Each path below is one point turned by a fixed rotation once a step. After each direction that follows a path, write how fast that rotation turns it, in degrees per step (0 if it stays still).
Each turn is a multiple of 5 degrees from 10 to 175, or 0.
Each row of a path follows its step; steps can be skipped.
Path 1:
step 0: [ -2  -3   3  11  16 -10 -11   8  -9   4   5   3   1  10   2   6   2  -5
 -10 -15  -3   9  17  -1   9   0  -3 -14  -6   3   3 -13  -4 -14]
step 1: [ -4   8   1  15   3   8   4  18  -6   5  -6   3  -3   1  -9  -3   2 -21
   5  -9  10   6   4  -5  -2  -2   6 -11  16   5  17  -2  -8   5]
step 2: [ 11  -1   9  12  10   2 -17   0  -6  -6   3   4   0   3   9 -10  19 -17
   3   6  11   4  -2   0   1 -12   6  -8  -3  -7   8   9  10  -8]
step 3: [ 10  -3  12  10   1  -5  -4  17   1   0   3   2   1   9  -1   0  13   3
   8   5   6  -7  20 -13  -1 -15 -11   4   6  13   2  -5  -6  -4]
step 4: [  1   0   7   6  -3   5  -2  -4  -6  13 -17  -9  -5  12  -2   8  12 -12
   2  -4  19  -4  15  -6 -11   4   2   8   8  -8   3  -4  13  -5]
step 5: [ 14   2  -5   1   6  -9  -1  -1   3   8  13 -11  -1  11   1   3  11 -20
  -5  11   8 -10  14   0   8   2   3  -9  -3   8  -3   1  12  11]
step 6: [  8  -1  10   0  -5  -4  11   4  11  17  -8  -2 -13   0  -6   4   9 -16
  12   8  -4 -20   4  -6   5  -8   6  -2  -1  -3   1   7 -12  -7]
step 7: [  1   3   9  -8   3  -5  -5   4   4  12   0 -12   1   3  15   2   0  -8
   0   1   3 -12   3 -15   2  10  -7  -8 -13  -9   8  -6  12 -22]
step 8: [ -3  11  14   5  14   0   0  18  13   7   6  -8   0   9   5   6  -5  -6
   7   2   2 -11   5  -6  -1  22   7  -3   2   8  -4   0  -8  10]
step 9: [  0   4   6  14   1 -12 -15   6   0   4 -15   0 -10  -7  13   3   0 -17
   1  -3   2 -13  -5   7  -1   5   7  -4  -7 -18  -7  -4  -6   4]
Directions:
[-1  1 -4  0 -4 -3  2  0  4 -2 -5 -2 -1 -4  0  1 -4 -2  4 -4  6 -1  0 -1
  4 -4 -3  1  5 -4  2 -5 -2 -2] | 130
[-2 -6  3 -3  0  4 -1  0  0  0 -4  0 -2  3  0  1 -2  5 -4 -2 -1 -1  5 -6
  2  1 -6  1 -2  1  1  0 -3 -7] | 100
[ 3  2 -5 -1 -4  4  0  1 -5 -1 -2  0 -6  1  0  6 -3 -6 -7  0 -1  1  3  3
  5 -1  3 -3 -1  1 -2  0 -2  2] | 80
